In the data rows, the value 128 means zero.
Here is a table of points, one per row:
array([119, 158, 116, 132, 133,  90, 130, 139, 135, 109, 109, 130, 169, 137, 146, 147, 174, 148,
       168, 137,  96, 121,  76, 101,  64, 157, 108, 125, 128, 118, 118, 162])
array([104, 142, 129, 145, 186, 149, 126, 183, 183,  87, 186, 146, 118, 123, 153, 106, 121, 121,
       117, 187, 154, 123,  84, 171,  88, 187, 128, 155, 167, 123, 176, 101])
array([ 98, 134, 103, 136,  88, 129, 136, 101,  91, 100, 102,  84, 176, 132, 173, 136, 121, 106,
       112, 163, 123, 136, 100, 116, 144,  85, 124, 118, 135, 122, 130,  61])
array([135,  53,  77, 169,  95,  90, 131, 106, 125, 143, 140,  63, 133,  98, 138, 190,  85, 107,
        79, 151, 101, 127, 110,  92, 129,  79, 126, 110, 159, 104, 115, 125])
array([ 60,  95, 171, 107, 149, 123, 110, 175, 118, 144, 114, 163, 123, 151, 161, 118, 132, 160,
       128, 156, 186, 142, 165, 155, 152, 126, 129, 175, 115, 107, 167, 142])
array([ 99, 152,  92,  62, 142, 109, 181, 114, 150, 136, 146,  71, 132, 127,  39, 108, 155, 141,
       149, 148, 117, 143, 125, 112, 157, 103, 141, 105,  52, 134, 159, 133])
array([132, 160, 128, 116, 161,  97,  89, 156, 158, 152, 163, 142,  99, 155, 159,  98, 111, 119,
        65, 103, 192, 140, 150, 156, 160, 102, 127, 114,  78, 125, 158, 108])
array([112, 128, 131,  80, 160, 125, 115, 162, 168, 144, 109, 184, 137, 149,  75, 118, 156,   9,
       126, 142,  79, 133, 128,  96, 144, 118,  98, 137, 114, 130,  79, 122])
array([123, 138, 156, 138, 121, 153, 171, 110, 149, 158, 114, 152, 138, 102, 136, 134, 252, 145,
       110, 124, 109, 150, 156, 111,  87, 119, 185, 101, 129, 130, 129, 112])
array([129, 129, 156, 212, 105,  88, 140, 150, 136,  86, 162,  65, 158, 131,  89, 141, 156, 127,
       126,  89, 195, 112, 136, 137, 140, 169, 152, 166, 167, 108, 120, 151])
array([176,  99, 128, 162,  97,  83, 124, 140,  94, 145, 161, 108, 108, 157, 100,  26, 142, 148,
        96, 118, 144, 139, 133, 163, 143, 145, 121, 115,  89, 121, 114, 143])
array([ 76, 156, 136, 134, 149, 142, 148, 149, 184, 110,  90, 113, 104, 135, 127, 114,  88, 164,
       152,  88,  72, 153,  88, 100, 141, 146, 161,  98, 147, 108, 168, 115])
array([112, 148,  87,  99, 129, 107, 159, 131, 105, 129,  97, 158, 147, 141, 112, 136, 164, 190,
       102, 152, 138, 118, 124,  63, 121, 162, 125,  74, 122, 124,  83, 112])
array([104,  59, 160, 125, 158, 175, 109, 114,  79,  88,  99,  99, 142,  89, 158, 156,  94, 129,
       133, 112,  97,  81, 137,  94, 159,  88, 101, 142, 117, 187, 116,  82])
array([136, 139, 139, 160,  89, 157, 135, 143, 159, 121,  61, 122, 148, 105, 125, 115, 136, 161,
       154, 126,  99, 179, 108, 125,  76, 144, 142, 134, 106, 173, 107, 140])
array([153, 120, 125, 150, 151, 149, 165, 136, 116, 161, 114, 157, 148, 158, 113, 111, 145, 171,
       154, 107, 104, 150, 132,  76,  47, 122, 153, 120, 106, 170, 108, 113])
array([160, 186, 115, 180, 130, 130, 133, 153, 102, 173, 136, 108, 164, 141, 149, 167, 127, 111,
       126, 115, 156, 212,  76, 170,  64, 142, 141, 148, 145, 133,  92, 159])
array([140, 104, 109, 166,  72, 168, 144, 107,  85, 187,  91, 121,  86, 127, 104, 164, 144, 123,
       139, 149, 119,  86, 136, 138, 204, 155,  88, 139, 151, 154, 163, 107])
array([ 71, 156, 164, 111, 116, 160, 139, 126, 184, 114, 120, 149,  63, 126, 137, 124, 103, 155,
       152, 107,  74, 127, 124,  90,  81, 111,  78, 149, 105,  95,  96,  96])
array([130, 127, 152, 202, 220,  77, 132, 117,  85, 138, 145, 128, 104, 162, 130, 123, 109, 103,
       121, 114, 151, 180, 165, 141, 105, 170, 130,  83, 141, 103, 165, 154])
array([148,  63,  91, 115, 113, 140,  88,  99, 105,  97, 139, 170, 143, 126, 154, 129, 106, 123,
       122, 111,  80,  72,  36, 146, 130,  88, 110, 167,  83, 127, 134, 153])
array([108, 157, 154, 156,  46, 176, 137, 182,  67, 121, 182, 117, 108, 158, 147,  98, 109, 116,
       143, 101, 164, 147, 168, 143, 142, 159, 112, 141, 161,  90, 148, 182])
array([154,  53, 105, 129,  75, 123, 128,  86, 177, 143, 120, 102, 171, 240, 120, 165, 146,  98,
       147, 158, 175, 100, 120, 127, 167, 129, 113,  90, 142, 141, 159, 120])
array([ 94, 102, 127, 140, 105, 106, 178,  99, 131, 114, 155, 174,  93, 105, 106, 121, 126, 112,
       161, 124, 204, 147, 111, 126,  60,  92, 150,  74, 128, 154, 130, 152])
array([138, 132,  68, 149,  98, 166,   0,  83,  95, 137, 139, 106, 132, 127,  98, 186, 157, 140,
       120, 117, 121, 142, 137, 130, 172, 108, 175, 113, 100, 120, 112,  54])
array([167, 127, 163, 146, 118, 149,  96, 179, 115, 160, 130, 125, 114,  83, 126,  90, 109, 116,
        89, 164, 166, 127, 163, 127,  98, 154, 115, 131, 126, 129, 174, 188])
array([129,  93, 109, 103, 162, 157, 117, 127, 105, 201, 138, 123, 148, 102, 126, 176, 106, 145,
       137, 140, 137,  89, 103, 129, 234,  40, 139, 108, 136, 119, 105,  93])
array([128, 164, 149,  65, 163,  91,  94, 156, 120, 114, 111, 113, 111, 154, 123, 127, 123, 146,
        95,  99, 170, 119, 180, 171, 128, 112,  59, 169, 165, 130, 118, 137])
array([105, 157, 127, 144, 119, 107, 214, 118, 131, 133,  67, 159, 141, 116, 104, 111, 126, 130,
       109,  92, 109, 132, 116, 136,  77, 157, 140, 133, 115, 127, 107,  76])
array([152,  94,  97, 100, 138, 126, 109, 110, 137, 134, 136, 121, 145, 112, 154,  75, 119, 125,
       132, 132,  63, 117, 117, 114, 148,  61, 135, 143, 255, 131, 152,  90])
array([156,  85, 122,  67, 106, 159, 144,  75,  81, 110,  70, 165, 177, 110, 124, 153,  55, 106,
       136, 128, 108,  89, 167, 113, 149, 124, 182, 171, 143, 119, 140, 116])
array([ 87, 166, 170, 164, 131, 102,  96, 157, 140, 102, 151, 153, 141,  77, 183,  88, 150, 132,
       171, 102, 126,  85, 131, 170, 127, 142, 109, 142, 114, 147, 134, 141])
array([146, 185, 225, 151, 117, 133, 121, 130,  86,  96, 137, 157,  78, 183, 126, 118, 110, 105,
       133, 165, 169,  93, 107, 154, 113, 132, 168, 169, 133, 159, 126, 152])
array([163, 155, 137, 103, 114,  72, 134, 121, 149, 169, 215, 151, 118, 150, 190, 126, 147, 138,
       115, 154, 140, 118, 205, 138, 152, 162, 116, 181, 105, 131, 140, 122])
array([102, 164, 144, 134, 119,  94, 147, 102, 177, 160, 115,  98, 138, 146, 141, 138,  97, 128,
       136, 128,  77,  99, 107, 110,  79, 130, 213,  99,  95, 157, 110, 191])
array([123, 133, 127,  92, 150, 147, 144, 102, 194,  86, 103, 170, 156, 112,  90, 138, 138, 148,
        94, 129, 132, 217, 116,  89, 182, 115,  93, 141,  99,  94, 106, 166])
array([153, 136, 163,  77, 117,  61,  95, 125, 106, 112, 170, 118, 134,  78, 110, 119, 108, 135,
       116, 116, 138, 175, 149, 193, 155, 180, 128,  80, 130, 137, 108, 140])
array([117, 115,  75,  83, 188, 166, 117, 140, 159,  72, 125, 153,  96, 119, 105, 130, 144, 134,
       119, 122,  84, 145, 142,  67, 160, 144, 123, 158, 118, 147,  67, 194])
array([236, 115, 137,  91, 144, 148, 127, 140, 132,  94, 114, 108, 111,  87, 129, 187, 109, 105,
       203, 126, 115,  99, 117, 109, 145,  85,  86, 139, 125, 130, 178,  73])
array([142, 198, 150, 168, 129, 167, 112, 114, 104, 137, 166, 133, 135, 116, 118, 102, 124, 143,
        96, 141, 146,  86, 167, 141,  97, 138,  85, 102, 146, 121, 173, 180])
array([ 92, 130, 129,  86, 136, 177, 131, 119, 148, 159, 100,  86,  61,  95, 127,  98, 135,  90,
        98,  84, 140, 107, 106, 113,  87, 197, 139, 120, 126, 100, 113, 128])
array([166,  66,  33, 126, 138, 109, 145, 103, 109,  96, 132, 114, 132, 136, 148, 170, 116, 121,
       198, 156, 109, 117, 157, 223, 168,  95, 129,  96, 103,  97,  78,  92])
These points spread out most along one direction. Take the direction at right angles to it along which they spread out most. Go by this last direction. Where along it does each point below lie, from 0 to 99? 50 is the average, and the first point above lies past it. One standard deviation of the points above along it is 16.
array([105, 157, 127, 144, 119, 107, 214, 118, 131, 133,  67, 159, 141, 116, 104, 111, 126, 130,
       109,  92, 109, 132, 116, 136,  77, 157, 140, 133, 115, 127, 107,  76]) 75
array([ 98, 134, 103, 136,  88, 129, 136, 101,  91, 100, 102,  84, 176, 132, 173, 136, 121, 106,
       112, 163, 123, 136, 100, 116, 144,  85, 124, 118, 135, 122, 130,  61]) 47
array([142, 198, 150, 168, 129, 167, 112, 114, 104, 137, 166, 133, 135, 116, 118, 102, 124, 143,
        96, 141, 146,  86, 167, 141,  97, 138,  85, 102, 146, 121, 173, 180]) 38
array([ 94, 102, 127, 140, 105, 106, 178,  99, 131, 114, 155, 174,  93, 105, 106, 121, 126, 112,
       161, 124, 204, 147, 111, 126,  60,  92, 150,  74, 128, 154, 130, 152]) 58
array([176,  99, 128, 162,  97,  83, 124, 140,  94, 145, 161, 108, 108, 157, 100,  26, 142, 148,
        96, 118, 144, 139, 133, 163, 143, 145, 121, 115,  89, 121, 114, 143]) 34
array([102, 164, 144, 134, 119,  94, 147, 102, 177, 160, 115,  98, 138, 146, 141, 138,  97, 128,
       136, 128,  77,  99, 107, 110,  79, 130, 213,  99,  95, 157, 110, 191]) 73
array([ 71, 156, 164, 111, 116, 160, 139, 126, 184, 114, 120, 149,  63, 126, 137, 124, 103, 155,
       152, 107,  74, 127, 124,  90,  81, 111,  78, 149, 105,  95,  96,  96]) 76
array([129, 129, 156, 212, 105,  88, 140, 150, 136,  86, 162,  65, 158, 131,  89, 141, 156, 127,
       126,  89, 195, 112, 136, 137, 140, 169, 152, 166, 167, 108, 120, 151]) 36
array([132, 160, 128, 116, 161,  97,  89, 156, 158, 152, 163, 142,  99, 155, 159,  98, 111, 119,
        65, 103, 192, 140, 150, 156, 160, 102, 127, 114,  78, 125, 158, 108]) 32
array([119, 158, 116, 132, 133,  90, 130, 139, 135, 109, 109, 130, 169, 137, 146, 147, 174, 148,
       168, 137,  96, 121,  76, 101,  64, 157, 108, 125, 128, 118, 118, 162]) 71
